One vector is turned by the same rotation once a tick. Each row is the vector after some number of ticks, and that number follows the row.
The counts run from 0 to 467.
[ 25  -2 -32  11   2  14  25  26  -8  34   7 -21 -10 -10 -15   8 -11 -44
  28   9   6   8   3  -8 -29 -24 -16   3  61 -10   0   6  17   0 -14 -13
  23   0 -61  -1  24  29 -15  40  66   2 -44] -> 140
[ 31  13   8  -4 -47  -8 -27  40  33  -1  -3  14  -7  -8 -33   7  11 -30
  26  -8  -9   2 -11 -21 -25 -48   8  -8  60  14  35 -28  -3  -9 -50  18
 -25 -18 -55  -7   1  16  40  25  21   9  -7] -> 313
[  1  29 -19  25  16   2  31  34 -33 -46  28 -37  20  -1 -27  -6  10  18
 -23  11  15  14   7   9 -25  -2 -15  40  14 -25   8   4  13 -46  16  -7
  49  19  13  -8  35  23 -55  40  46  -6 -26] -> 412
[-24 -55 -27  -3 -10 -10 -12  19  18  75 -21   8  -5   6 -11  14  15   5
  22   8 -26   1  18 -41  -9 -23 -17  32  53  51 -15  -6   8 -14 -33   9
  16  -8 -42  10  24  26   8  25  21 -18   2] -> 443
[  7   6 -45  30  -3  11 -20   8  36  67 -35 -38 -35  14 -20  -2 -10  23
  10  32  27 -37 -24  -6 -37  15 -33  50  34   1   8  -5  12  -4  -2  -3
  -7  -1 -12  22   1   7  19 -21  40 -29   9] -> 309
[ -9  21 -20  12  21  18  20 -55 -11  14 -18 -41  30  18  43 -17  -5  37
 -20 -23   9 -17 -16  14  28  46 -19 -27 -28  10   2  49  14  37  39  21
   1  15  40  10 -23  16  -7  10 -17  35 -31] -> 220
[-25 -65 -15 -13  14 -17 -20  -1   0  72 -15  16  13 -17 -13  23   9 -19
  23 -27 -38  -2   9  -9  -8 -22 -35  54   2  27 -56 -17  -3   4   3 -18
  26  14 -43  28   8  10   5  13  19 -29  18] -> 137
[-20 -41  23  17  12 -38   3  41   3 -21   2  27  14   7 -29   5  30  24
 -36   4 -27 -18   8  10 -15  -8   1  55  -5 -19 -15 -17   0 -70  11  -5
  32  14 -16  16  46   8 -24  25  -9 -21  40] -> 110
[  7  21  14 -25 -29 -22 -57 -15  -1   5  -1  -6  24  -6 -37  14  -4 -19
  32 -46 -17  19 -30 -30  -5 -46 -46  -3 -11  34   2 -37 -18  30 -35  35
 -17   3 -32  22 -21 -11  43  26   7   4 -14] -> 165
[  2  17 -21 -28 -34 -18 -26  -5   5  27  -7  -2 -16  16 -25   7  -9   1
  13  19  -5  12 -17 -43 -30 -65 -38   3  18  18  -2 -26   5 -17 -38  44
  -1   7 -66  12 -12  12   7  45  31 -24 -28] -> 8
[-22   3  20   0 -29 -39   5  14   6 -75   3  46  34  15  -1 -11  31  27
 -22 -17 -15   1  15   9  15 -16  49  -2  -3   6  10  -1  -4 -43 -19  39
   9   3 -16 -12   9  30 -21  40 -38  36 -16] -> 77
[-10 -24  31   6  21 -31  -2   7  -2 -17  14   6  43   4 -22  10  32  45
 -43 -13 -44 -13  -3  21   6  14 -32  28 -48  -5  -3   1 -14 -31  43  -7
  31  18  46  18  24   3 -11   8 -41 -14  59] -> 249
[ -1 -23  19  20   6 -30 -10  49  15  -5  11  13   2  -9 -47  11  17   4
 -17  11 -23 -16 -12  14 -41 -21 -17  65   4 -27 -10 -35  -8 -63  11 -14
  34   4 -14  19  37   5 -13   9  17 -30  44] -> 127
[ 23  69  -2   6 -23   4 -19  17   2 -32  18 -38  -8 -20 -49  -6  -9 -18
  20  -1  30   7 -41   1 -47 -39 -39  25   9 -20  21 -26  -1 -15 -18  23
   9  10 -20   9 -12   3  -1  20  46   2 -34] -> 10
[-14  43 -46   9   7  22 -29 -37  11  39 -14 -45 -10 -10 -20 -21 -23  15
  30  -9  38 -14 -28   9 -29  -3 -36  49  -7   6 -23  -5   5  24  14  10
  18  21   1  22 -38 -10  -7 -37  45   2 -28] -> 20
[-19 -20 -16  16  29   3  43   6 -43 -19  12 -17  40 -15   3   5  17 -14
   1 -37   3  23  17  11  17  -7  20  12  10 -15 -29  21  22 -20   9  -2
  48  23 -29  -6  33  32 -57  55  40  21 -54] -> 105
[-13  35   9  30 -12  -9  -4 -10  36 -48 -19  36  -6   6  -2 -31   2  39
 -33  10  12 -47 -27  45 -27  16  40  30 -21 -30   5  -3   8 -54  16  30
   1   7   0   5 -23  16 -14 -34 -28  25  26] -> 362
[-43  -4  -5 -11 -14 -12 -13 -59  19 -12 -38  50  25 -11  34 -20   5   3
  21 -53 -11 -13  -5  28  18  -4  49   1 -19  26 -41   0   3  15  -3  31
   9  18 -42   5 -44  22 -13  -6 -28  50 -21] -> 356
[-18   8 -33  15  18   6 -23  -8  28  42 -16  -8 -23 -30 -37  -6 -14  -8
  27   1  10 -23 -22  30 -58  -8 -28  75   8  -2 -44 -23   3 -17  16  -9
  36  17 -19  13 -17  -4  -6 -34  43 -14  18] -> 4
[-34  -1 -13 -18 -27 -29  16 -32 -15 -20 -16  32  19  42  29  -4  13  53
 -30   3   0  -4  13 -23  19 -14  19 -13 -18  19   3  12  19 -29  -9  60
   3  17 -31   2   4  25 -37  56 -24  17 -41] -> 226
[-19   9  22 -13 -24 -31 -31 -28  34 -26 -13  36  29  26   5  -7  23  51
 -34 -12 -41 -24 -11   2  11   6  -1  -5 -46  17   5  -5 -10  -2  15  33
  -7  -2  24  13 -25  -1  19  -2 -74  20  40] -> 215
[-20  21  20 -28 -30 -22 -46 -37  17 -40 -17  36  32   2  -2 -12  13  18
   9 -47 -21  -4 -18   4  26 -30  10 -10 -37  36   5 -21 -20  18 -19  45
 -11   1  -8   1 -39  -8  31   4 -42  39  -3] -> 199
[ 32  40 -14  41 -17   3 -20  30  27  27 -14 -61 -22  19 -31   6  -1  19
   4  16  26 -37 -49  -5 -17   6 -37  10  29 -23  60 -10   4  -3 -12  12
 -43 -16   7  20  11  -6  47   9  30 -16  -2] -> 465
[ 12   5  29 -13  -2 -22  15  11 -39 -63  36   8  59 -20 -14   5  23 -19
 -11 -45 -40  43  17   8  16 -24 -15 -22 -22   1   3   4 -13 -11  12   9
  42  17   7 -10  13  24 -23  58  -6  28 -12] -> 401
[-25 -29  -1  24   4 -26  16  12   9   4 -18  20  10  37  10   2  32  70
 -66  24 -17 -35  10   7   4  17   3  35  -9 -16   0   6  18 -63  23   3
   9  12   9  19  33  16 -30  12 -33 -15  27] -> 92
[ 15 -46  15   2   9  -9 -12  38  28  30  14  16  28 -40 -27  18  21 -52
  20 -17 -54  -6  11   3 -13 -12 -24  17  26  27   0 -10 -12  10  16 -42
  33 -16 -12   0  24  25  31   3   5  -2  61] -> 285
[  8  45 -32  11 -14   4 -20   3   4  36 -11 -56 -29  17 -33   0 -12  22
   5  20  41 -13 -43 -12 -42 -18 -47  37  17 -10  16 -11  10 -12 -15  28
 -11   8 -19  29   0 -10   9   8  57 -25 -36] -> 159
[ -3 -16  -7  23  19 -25  -6  34   0  22   4 -25 -11  11 -40   5   9  36
 -34  23  -8 -22 -13   7 -40  -9 -37  70  -3 -30 -16 -19   7 -58  23 -12
  21  12  -4  30  44  -3 -17   6  25 -45  23] -> 126
[-15  68 -31   7 -33  -1 -26 -32   8 -20 -21 -17  -7  32  -4 -22 -13  46
   1  -3  54  -9 -34  -9 -13 -13  -2   3  -3  -4  16  -4  10  -6 -19  60
 -25  14 -14  12 -26  -1  -1  20  18  23 -67] -> 193
[ -6 -24 -15   3  14  -7  38  17 -33   3  14  -6  22 -22 -14  11  11 -39
  22 -27  -6  18  15  -2  -6 -13   8  15  34 -13 -35   5  17 -11   3 -11
  46  24 -62   1  35  29 -46  50  57   7 -45] -> 122
[-13   8 -22   1  10  -5  29  13 -47 -15  26 -30  18  14  -7  -1  13  34
 -21   2  13  28  14 -15  -8 -10 -30  22  -6  -4 -11  11  19 -43   9  17
  40  25  -1  -3  36  24 -57  53  46  -7 -57] -> 411
[-12 -28  32   7 -14 -39   6  30   0 -59   7  56  37   5  -9   3  31  14
 -36 -18 -33  -8  25   5  12 -20  37   8   1  -7   3  -7  -2 -61  -3  14
  22  11 -26  -8  34  33 -23  49 -21  18   8] -> 94
[ 16  19 -35  21   4  -4   0  22  -5  51  -4 -62 -18  14 -36   2  -4  16
  -4  32  25 -12 -30 -10 -39 -13 -60  43  18 -24  10  -1  15 -27   1   3
   6  13 -14  27  24   2 -11  22  54 -53 -18] -> 142
